One vector is turned by the same rotation once a step. Each row is the vector after some number of steps, and that number follows the row.
The counts run from 0 to 543.
[-0.10 -1.03 -2.52 -1.24  1.75  0.21 -0.39  1.42 -2.28  2.91  0.70  3.28
  2.61 -0.46 -0.57  0.12 -2.13  1.48  0.36 -4.66 -2.89 -0.77 -0.18 -2.75
  0.52  0.07  1.54 -0.82 -0.50  0.33 -0.97 -1.32]	82
[-0.23 -1.95 -4.41  1.71 -1.61  2.53 -0.40  2.65  0.39  3.70 -1.63 -0.13
  0.91  1.12  1.32 -0.89  0.43  0.03 -1.42 -1.67 -1.22  0.48  1.42 -1.94
  0.22  1.45  0.55  1.16 -0.34  3.26 -0.46 -1.03]	534
[-2.22  1.16 -2.44  3.61  1.17  2.28 -1.71  0.14 -0.43  0.43 -0.39  1.60
  1.22  0.64  1.36 -1.17 -0.93  3.33  2.75 -2.70 -0.42  0.27  1.90 -0.20
 -0.62 -1.36  1.77 -2.75 -2.65  1.50 -0.70 -0.08]	374
[-2.71 -0.05 -3.56  2.98 -0.39 -1.56 -0.18 -1.74 -4.75  1.40 -0.31  1.23
 -0.21  0.24  0.92  1.43 -1.29  1.78  1.96 -0.31 -0.51 -0.91  1.47  0.20
  0.34  3.00  0.74  0.72 -0.77 -2.00 -0.15  0.58]	426
[-0.68 -0.66 -3.53  2.35 -0.18  1.43 -1.64 -0.12  0.35  1.15 -0.89  0.53
  0.83  1.55  1.80 -2.86 -0.16  2.96 -2.31 -3.46 -1.70  0.91  1.25 -0.21
 -0.58 -0.56  1.44 -0.70 -3.31  3.32 -0.47 -0.39]	460
[-2.14 -0.05 -2.14  2.09  1.72 -0.28  0.24 -2.95 -3.98  1.62 -0.52  1.68
  1.21 -0.41  0.28  1.76 -2.70  1.47  1.71 -2.74 -0.91 -1.36  1.22  0.56
  0.05  1.69  1.01 -0.62 -0.26 -2.88 -1.14  1.01]	498
[-0.23 -0.73 -1.22  2.03  1.27  1.51 -0.73 -1.70 -2.61  4.22  0.80  0.76
  0.12  1.19  0.93 -0.72 -3.09  0.71  4.86 -2.96  0.22  0.81  1.44 -0.94
  1.59  0.90  0.55 -1.65  0.42  0.35 -0.95 -0.39]	433
[-1.39 -1.47 -2.55  3.61 -1.26  0.63 -0.71 -0.64 -1.68  2.99 -2.36  0.67
 -0.31  1.00  1.97  2.28 -2.60 -1.01  1.30 -1.46  0.36 -0.94  1.70  0.52
 -0.11  3.30 -0.12  1.40  1.47 -1.31 -0.74 -0.06]	271
[-2.09 -1.26 -0.73  4.40  0.46  1.16 -0.90  1.12  0.49  3.40 -3.62  1.64
  1.92  3.00  2.68 -1.03 -0.83  0.75  0.78 -0.71 -0.51 -0.95  2.34  1.25
  0.83  1.80  0.51  0.08  0.51 -1.05 -0.36  0.65]	121
[-1.06 -0.63 -1.34  1.42  1.39 -0.63 -0.71 -2.93 -0.32  1.81 -1.68  1.99
  2.17  1.37  0.54 -0.13 -1.90  1.96 -2.59 -4.14 -2.01 -1.34  0.92  1.79
 -1.42  1.81  0.85  1.16 -1.33 -0.42 -1.64  1.44]	332
[-1.28 -0.47  0.50  2.16  0.89 -1.87 -1.65 -1.27 -1.49  2.24 -1.09  2.20
  1.08  2.40  2.55  1.06 -3.55  0.02  1.44 -3.85 -2.18 -1.42  0.95  0.56
 -0.16  2.18  0.84  1.24  0.25 -2.55 -1.12 -0.65]	416
[-0.50 -0.65 -2.42  1.76 -1.77  3.17 -1.65  0.39  2.28  2.55 -0.11  1.57
  0.89  0.83  2.05  0.13 -1.55  0.15 -0.35 -3.63 -0.68  0.51  0.52  0.37
 -0.86  0.93  0.67  0.01 -1.41  4.86 -1.07 -1.26]	463
[-1.39 -1.42 -2.30  1.63 -2.28 -0.05 -1.50  0.37 -1.19  0.91 -0.56  1.16
  0.17 -0.27  2.08  3.48 -2.93 -1.52 -1.30 -3.90 -2.10 -1.16 -0.16 -0.04
 -0.71  3.30  0.20  1.97 -0.08  0.54 -0.94 -1.47]	480
[ 0.22 -0.43 -4.31  2.65 -0.63  1.35 -1.12 -0.59 -1.08  3.26 -0.01  1.17
 -0.96  0.14  0.94  2.06 -1.71  0.94  4.10 -1.71  0.41  1.80  0.86  0.05
 -1.77  0.89  1.74 -0.17 -0.79  2.59  0.90 -2.54]	212
[-3.43  0.16 -2.15  3.17  0.31  0.84  1.29  0.48 -1.14  2.87 -1.12  2.19
  2.67  0.62  0.55 -1.29  0.65  2.23  1.23  0.08 -0.56 -2.19  2.33  0.76
  1.93  3.16 -0.50 -0.32  0.28 -0.45 -1.20  2.36]	35
[-1.03  0.13 -3.19  2.85  1.49 -0.56 -0.67 -1.24 -3.22  2.73  0.21  1.24
 -0.38  1.72  1.58 -2.11 -1.45  3.56  3.86 -1.63 -0.92  1.02  1.44 -0.82
  0.30 -0.12  2.23 -1.13 -1.34  0.54  0.50 -0.99]	362
[-0.07 -0.48 -3.16  2.27 -0.49  3.95 -1.64  0.00 -0.24  2.47  1.32  0.19
  0.49 -0.24  1.17 -1.17 -1.67  1.43  1.81 -3.75  0.22  1.05  1.29 -1.49
  0.48 -0.45  1.31 -2.12 -1.61  4.12 -1.00 -0.43]	378
[-0.30 -2.06 -2.84  0.48 -1.92  0.26 -0.67  1.91 -0.85  2.87 -0.69  1.49
  1.08 -0.10  1.27  2.22 -1.75 -1.70 -1.75 -3.56 -2.34 -1.30 -0.28 -0.88
  0.40  3.13 -0.19  2.35  0.79  0.89 -0.83 -2.23]	479
[-1.38 -1.94 -2.89  3.75 -0.39  1.52  0.24  0.93 -0.62  4.26 -3.55  2.42
  0.80  0.69 -0.01  2.11 -1.31 -0.65  2.36 -0.13  0.09 -0.12  2.59  1.15
 -0.15  2.00  0.73  1.20  2.16 -1.65 -0.15 -0.36]	202
[-1.20  0.03 -1.46  1.29  0.69  0.43 -1.66 -0.93  0.67  0.92 -0.33  1.72
  2.03  0.84  2.05 -1.63 -1.37  2.37 -2.32 -5.04 -2.60 -1.10  0.70  0.50
 -0.44  0.48  1.10 -0.81 -3.07  2.18 -2.10  0.52]	319
[-0.80 -0.83 -2.84  2.00  1.83 -1.16 -0.09 -3.26 -2.81  3.16 -2.12  1.57
  1.04  1.41 -0.14  0.78 -1.78  1.58  0.22 -1.90 -1.03 -0.04  1.43  1.20
 -1.08  1.55  1.43  1.10  0.17 -2.82 -0.41  0.84]	345
[-2.00 -0.12 -2.55  3.39 -1.71  3.18 -0.83  2.01  0.47  1.89  0.44  0.42
 -0.41  0.63  2.64 -0.92 -0.99  0.69  2.63 -1.77  0.39  0.17  1.25 -0.49
  1.04  1.25  0.14 -1.48 -1.26  4.37 -0.38 -0.81]	450
[ 0.82 -1.23 -2.85  2.98  0.21  0.73 -0.80 -2.00 -1.79  4.56 -0.46  0.26
 -1.40  2.20  1.58  0.96 -3.00  0.04  3.48 -2.16  0.25  1.58  1.16 -0.31
 -0.35  0.86  0.96  0.01  0.48  0.38 -0.42 -1.54]	280
[-0.35 -0.73 -4.51  1.71  0.31  0.52  0.44 -0.74 -4.62  4.05  1.17 -0.74
 -0.74  1.22  0.57 -1.24 -0.29  2.16  3.06 -0.75  0.06  1.23  1.15 -1.20
  1.73  2.04  0.52 -0.54  0.02  1.08 -0.10 -0.32]	435
[-0.09 -2.10 -1.77 -0.59 -0.02 -1.44 -0.42  0.25 -0.40  4.52 -0.10  2.25
  1.22  1.86  2.14 -0.64 -1.54  0.16 -1.89 -3.56 -3.02 -0.88  0.21  0.16
  0.92  3.73  0.36  2.36 -0.62  1.56 -0.59 -1.29]	406
[-2.85  0.32 -3.23  1.98 -0.60  1.78 -1.28  0.00 -3.08 -1.50  0.56  1.32
  1.80 -2.19  0.68  2.03 -1.76  1.43 -0.66 -4.48 -1.54 -1.72  1.08 -1.32
 -0.64  0.67  0.60 -1.20 -2.20 -0.38 -1.79  0.63]	161
[-1.87 -0.54 -2.13  3.38 -0.74  1.10 -0.07 -2.39 -0.97  1.15 -1.95  0.20
  1.04  0.26  1.26  1.09 -2.11  0.21 -2.29 -2.92 -0.58 -1.97  1.77  1.71
 -0.13  2.82 -0.54  1.54  0.02 -1.40 -1.92  2.09]	259
[ 0.82 -1.69 -1.90  2.98  0.26  2.58 -0.95 -1.24  0.37  5.07 -1.87  0.25
 -0.13  2.40  2.06 -0.29 -2.89 -0.16  1.52 -2.19  0.65  1.09  2.49  0.73
  0.03  1.23  0.46  0.10  0.80  1.61 -0.45 -1.04]	126
[-2.40  0.26 -0.59  3.16  1.42 -0.81 -1.08 -1.13 -2.54  2.14 -0.59  2.75
  0.97  1.15  1.30  0.85 -2.52  1.86  4.78 -1.99 -0.56 -0.88  1.35  1.01
  0.58  1.27  1.15 -1.46 -0.37 -2.28 -0.33  0.45]	429
[ 1.04 -1.74 -2.11  1.92  1.36  1.49 -0.43  0.13  0.49  6.05 -2.67  1.49
  1.34  3.00  1.13 -1.82 -1.26  0.12  1.52 -1.35  0.00  0.92  1.98  0.66
  0.41  1.38  1.02  0.44  0.94  1.40 -0.17 -0.75]	125
[-0.80 -0.02 -1.39  2.33  1.52 -0.73 -0.81 -2.80 -3.80  2.09  1.09 -0.04
 -0.42  1.58  2.22 -1.03 -3.12  1.32  3.32 -3.53 -0.69 -0.57  0.80 -0.56
  1.28  1.24  0.39 -1.47 -0.76 -1.08 -0.93  0.32]	502
